128 stands for zero in the data rows.
Here is a table of points, one per row:
[164 120 121 154 160 169  58 123 142 119 114 144 129 144 136  78  62 119
 163 123 154 140 141 118  81 111 121 146 184 102 162 178 131 158 119  99
 100 104 124  94 186 189 165 194 149 111  89 118]
[ 75 163  97 156 114 101 148 178 130 105 101 153 101 131 156 144  89 137
 185 106 147  82  84 116 172 150 167 150  73 135 115 203 129 111 146 105
 117 123 174 157 114 142  96 185 123  83 146 126]
[ 92  85 161 150 114 137 155 123 154 134 149 105 111 116 145 135 123 160
 135 132 184 137 135 113 125  68  17 105 103 169  96 134 128  45 109  98
 124  91 109 127 158 113 106 167 175 100 119 147]
[141 105 119 115 103 138 138 131 108 132  63  77 108 162 161 114 114 104
 112  89 112  93 113 136 103  54 136 132 115 121  98 148 114 109 224 122
 112 167  39  87 117 161 135 118  79 117 123 164]
[170 159 118 150 128 173  99 128  87 168 127 125 148 121 143 189 149 104
  97 136 117 139 132 122 112  71 115 142  90 112 127 137 113 138  93  83
 129 113 160 112  94 151 111 109 169  72 220  87]
[ 99 125 119 163 128 131  75 206 207 125 152 145  99 192 128 130 151 109
 152 150  95 153 139 136 158  99 139 163 182 155  90 124 141  94 133 136
 215 112 118 132 103 136 177  74 126 139 170 138]
[119 143 166 107  89 152 145 167 116 157 170 137 128 113 120 125  97 112
 142 215  87 150 111 118 142 136 156 167  80 148 174  90 123 111 185 131
 152 168 122  63 197 119  88 153 147 154 140 124]
[113  99 109 142 141 138 160  95 172 173 119 116  81 138 106 120 118 116
 130 173  90 121 117 144  90 182 142 143 103 100 107 153 114 109  17 181
  87 101  84  89 101 152 100 135 102 145 159 148]
[168 104  95 111 163 137 136 143 159 118 174 127 118 127 118 174 135 126
 113 148 111 142  78  97 146  76 147 109 104 146  80  97 135 191 131 152
  87  88 164 106  99 141 107 111 125 107  14 155]
[113 102 154 132  98  71 142 145  35 131 158 115  98 122 121  90 103 136
 108 186 110 170 144  59 131 141 113 112 173 144 141 213 111 110 112 135
 137 153 139 107  49 119 125  83 149 109  87  94]
[120 112 111 134 147  94 120  87 163  91 174 126 116 133  67  97 103 118
  94 125  96  59  81 112 120 134 105 117 114 116 182  71 132 123 145 171
 135 150 107 135 121 157 188 136 187  70 145  87]
[131 161 100 114 114 171 154 118 131 106 136 129 164  99 113 134 154 160
  84 168 118 150 136 147 118 121 123 132 106 109  93 199 150 162 127 136
 210 143  43 183 130  85 140 165 146 140  95  84]
[180 142 184  98 180 106  95 163 149 108 122 131 151 120 137 108  89 167
  86 160 182  76 118  68 119 132 138 124  89 121 130 151 125 132 107 135
 152 148 120 141 130 108 102  98 123 136 179 215]
[ 57 111 169 104 138 140 168 128  76 107 134  94 151 134 120 111  88  74
 193  84 115 128 116  91  98 118 117 137 126  87  82  94 176 186  87 151
 172 108 140 125 158  96 157 127  90 108 152 136]
[116 156 149 101  63 154 160  60 132 103 121 129 181 180 126 102 107 146
 121 175 127 140 180 159 170  99 157 100 156 154 156 104 147 125 113 129
 131 131 167 145  70 160 128 147 150 117 137 190]
[137 119 132 145 105 151 168  81 117 135 109 211 139 121 156  72 171 128
 121 149 111  61 129  88 136 152 120 180 132 114  69 105 172 104 133  38
 114 105 151 112 115  94 151  97 133 159 122 123]
[180 111 123 132 148 107 154 124 152 128 125 111  71 194 184  90 142 155
 162 159  98 166 139 148 137 118 154  33 113  63 131 104 161 118 105  80
 149 177 148 158 147 120  91 121 167 110 122  91]
[122 155 185 148 142 123 167 113 128 134 114 156 153 142 157 144 139 135
 131 123 183 157  28  96 129 110 178  97 159 161 103 104  73 127 101 113
 126 157  95 152 115 194 163 153 129 197 138  83]
[100 143  79 101 180 135 140  99 122  90 118 148 115 134 187 120 110 115
  88 111 135 184 130 133 111 117 112 157  81 174 195 106 107  70  99 106
 175 119 153 145 118 106 155 110  75 137  96 109]
[136 156 121 147  64 150 137 149 174 166 106 167 165 137 145 105 112 160
 171  84 116 148 117  97  66 137 112 110 113 152 182 135 136 158 139 164
  93 112 100 156 130 106 104  39 129 121 116 125]
[146 123 101 109 131 128 127  81 130 116 132  89 148 197 112 221 108 131
 117 120 125 156 155  61  98 215 164 136 141 120  98 134 120  92 179 138
 117  78 127 137 173 116 127 132 139 111 139 127]
[122 169  74 123 140 149 132 130  79 133 188 115 148 126 140  83 178 135
 177 110 141  83 114 140 162 125 173  50 135 133 149 146  73 109 122  98
 139  54  94 111 141 128 118 127 125 117 138 147]
[103 120 125 131 118 113 130 112 154 132 158  96 126  18 133 125 114 128
 126 103 191 186 130 143 148 110 191 150 136  44 138 132 189 101 145 131
  96 117 117 115 131 149 143  72 148 123 136 150]
[ 84 123 133 154 164  68 124 114 143 113  88 145 143  79 119 125 132 107
  85 175  69 160 140 136  97 107 127  47 123 153 136 149 136 158 193 135
 100  75 161 138 154 135 119 127  97 147 182 116]
[158 125 161 138 140 142 187 152 144 149 102 115 121 110 161 173 143 128
 106 141 133 114  79 210 136 204 104 124 164 130 174 142 109 142 148 107
 183  99 149  86 145 125 166 102 136  84 109 159]
[122 173  91 154 100 127 121 153 110  93 108 120  94  92 115 112 127 133
  89  82  86 151 111 136  68 142 168 139 174 195  96  91 138 126  86  96
 129 166 120 110 127  88  88 150 176 106 138 175]
[ 81 133  76 111 169 108 144 140 125 139 118 106 163 121 135 151  76 116
 124 124 124  89 166 154 113 133  85 162 158  97 106  99  85 158 140 131
 146 140 130 136 109 172  66  84 206 215 120 116]
[148  75 156  89  71  96  96 131  91 136 116 173 127  84 196 137 147 165
 137 135 104  89 156 159  95  96 175 147 134 121  94 105  92  89 100 191
 164 103 157 178 161 159 137 141 127  96 101 103]
[172  87 109  95 117 111 171 132 134 148  80 126 101  88   0 134 140 150
 149 127 149 141 151 111 145 101 149 153 160 154 154 105  88 154 119  57
 170 119 128 182 141 127 125 124 111 118 134 128]
[169 148 132  94 158 170 132 109 144 112 155 105 169  89 106 102 116  97
 181 134  88 134  93 154 127 144  74 136 167 135  84 158  95  77 152 149
  94 190 179 183 131 121 132 111  76 116 144 140]
[116  95 126 179 163 139 123 119  60  95 160 103 102 153 125 123 122 255
 124 123 125 129 105 170 115 130 118 177 137 123 139 113 153 163 160 144
  93 129 145 123 130 117 122 121  94 139 161 121]
[127 170 138 111  91  46  89 115 147 100 104  49 162 158 123 117 240 116
 142 129 137 119  77 121 108 113 103 186 134  92 171 153 139 121 110 137
 117 115 164 105 150 125 113 140 117 155 110 126]
[182 144 122 191 125 113 164 138 159  92 136  82 162  95 167 119 141 133
 149 123 141 110 236 105 169 136 126 142  99 179 127 115 114 164  94 134
 128 158 113  92 147 162 150 128  82 106 127  77]
[105  61 114  69 111 172 101 146 140  82 127 140 102  93 192 149 197  99
 158 146 129 150 127  82 137 180 102 134 139 140 166 110 143 175 149 121
  92 154  92 152  86 141 110 161 149 123 166 140]
[100 119 187 171  98 133  52 109 165 113 157 114 119 118 137 165  76 103
  97 144  88  92 127 149 153 138 141 118 159  98 152 115 130 137 116  64
 104 107  83 158 110  90  72 132  59 146  89 105]
[ 83 120 129  38 139 118 154 204 166 171 179 140 172 170 101 111 135 147
  52  94 147 128 164 171 100 145 129 119 146 124 117 128 125 141 125 112
  65 154 146 115 133 118 151 161  92  95 135  86]
[119 111 127 127 108 150  65 138  98 109 102 163 174 124  60 137 151 142
 111  76 129 147 125 140 163 195  88  87  72 117  96 118 144 104 124 113
 167 156 129 103 143 224 108  96  97 140  95 140]
[219 151 170 109 125 119 155 171 111 102 122 143 121 134 110  97 106  96
 121  48 120 153 137 141 157 135  98 151 117 108 125 113 148 107 159 170
 120  40 114 136  81 122  96 176 139 174 156 106]
[123 127 113 161 134  94 152  86 134 108 148 233 126 151 113 141 142  81
 107 134 182 128 133 152 132 110 106 141 171  93 137 130 114 163 151 171
 138 171 114  90 147  96  60 124 108  88 129 137]
[140 100 145 128 122 161 137  90 131 131 166 117  73 142 105 166 136  90
 119  86 138  71 135 148 115 109 145 109 121 196 157 204 200 140 119 150
 119 145 177 138 171 146 124 110 150 202 127 115]
[110 255 151  75 117 123 109  89 132 159 115 151   0 112 132 150 141 174
 149 120 137 133 174 111 133 131  85 110 135 108  92 110 107 141 146 134
 142 138 132 111 120 137 181 139 112 137 119 125]
[ 96  97 134 186 144 155 108  97 143 213 150  93 124 143 118  73 167 115
  98  79 114 140 140  95 136 123 146 165  96  99 132 127  80 160 155 148
 153 143 187 149 110 116 133 184 120 147 105 173]
[127 167 106 174 124 131 128 176  52 172 116 113 102 144 132 128 133  73
  96 180 161 125 130 130 161 138 115 135 121 128 145  87 164 119 109 149
  65 129 107 226 169 138 153 110 128 113 102 154]
[145  96  77  93 131 110 100 104 127 176  88 139 166 135 140 159  85 155
 116  85  90 132 101 123 251 116 107 113 154 126 143 154 123 142  76 159
  99 145 119  97 174  76 174 139 143 157 146 121]
[100 134 188 125 242 152 112 143 112 138  60 140 160 133  85 160 182 136
 179 115 120  98 175 139 135 112 157 118 132 140 158 127 152  93 125 162
 102 146 100 103 103  93 119 129 155 109  78 118]
[139  99  93 168  81 150 119 183 122  80 113 137 131 113 103 165 118 110
 135 151 175 106 143 134  80 129 137  72 114  79 136 106  99 114 137 151
 117 144 171  95  91  53 192 152 117 193 131 147]
[151 111 126 110 135  60  63  91 108 174 140 124 151 132 130 113 106  91
 184 139 183 156 127 199 118 170 133 136  78 202  83  98 137 145 152  95
 139 131 104 125  90  93 148 124 143 128 130 120]
Along one direction, these points spread out more than along any other. Take the direction at right angles to it along which they spread out most. Go by this last direction. How many in every 100 of the points above lie lower along it than each point below? Answers are rounded to whole numbers. More than half of the points above lie lower than the first one.
[122 155 185 148 142 123 167 113 128 134 114 156 153 142 157 144 139 135
 131 123 183 157  28  96 129 110 178  97 159 161 103 104  73 127 101 113
 126 157  95 152 115 194 163 153 129 197 138  83] : 89
[113  99 109 142 141 138 160  95 172 173 119 116  81 138 106 120 118 116
 130 173  90 121 117 144  90 182 142 143 103 100 107 153 114 109  17 181
  87 101  84  89 101 152 100 135 102 145 159 148] : 9
[116 156 149 101  63 154 160  60 132 103 121 129 181 180 126 102 107 146
 121 175 127 140 180 159 170  99 157 100 156 154 156 104 147 125 113 129
 131 131 167 145  70 160 128 147 150 117 137 190] : 32
[137 119 132 145 105 151 168  81 117 135 109 211 139 121 156  72 171 128
 121 149 111  61 129  88 136 152 120 180 132 114  69 105 172 104 133  38
 114 105 151 112 115  94 151  97 133 159 122 123] : 43
[148  75 156  89  71  96  96 131  91 136 116 173 127  84 196 137 147 165
 137 135 104  89 156 159  95  96 175 147 134 121  94 105  92  89 100 191
 164 103 157 178 161 159 137 141 127  96 101 103] : 68
[103 120 125 131 118 113 130 112 154 132 158  96 126  18 133 125 114 128
 126 103 191 186 130 143 148 110 191 150 136  44 138 132 189 101 145 131
  96 117 117 115 131 149 143  72 148 123 136 150] : 26
[127 170 138 111  91  46  89 115 147 100 104  49 162 158 123 117 240 116
 142 129 137 119  77 121 108 113 103 186 134  92 171 153 139 121 110 137
 117 115 164 105 150 125 113 140 117 155 110 126] : 64
[105  61 114  69 111 172 101 146 140  82 127 140 102  93 192 149 197  99
 158 146 129 150 127  82 137 180 102 134 139 140 166 110 143 175 149 121
  92 154  92 152  86 141 110 161 149 123 166 140] : 15
[122 169  74 123 140 149 132 130  79 133 188 115 148 126 140  83 178 135
 177 110 141  83 114 140 162 125 173  50 135 133 149 146  73 109 122  98
 139  54  94 111 141 128 118 127 125 117 138 147] : 83
[ 81 133  76 111 169 108 144 140 125 139 118 106 163 121 135 151  76 116
 124 124 124  89 166 154 113 133  85 162 158  97 106  99  85 158 140 131
 146 140 130 136 109 172  66  84 206 215 120 116] : 47
[119 111 127 127 108 150  65 138  98 109 102 163 174 124  60 137 151 142
 111  76 129 147 125 140 163 195  88  87  72 117  96 118 144 104 124 113
 167 156 129 103 143 224 108  96  97 140  95 140] : 98
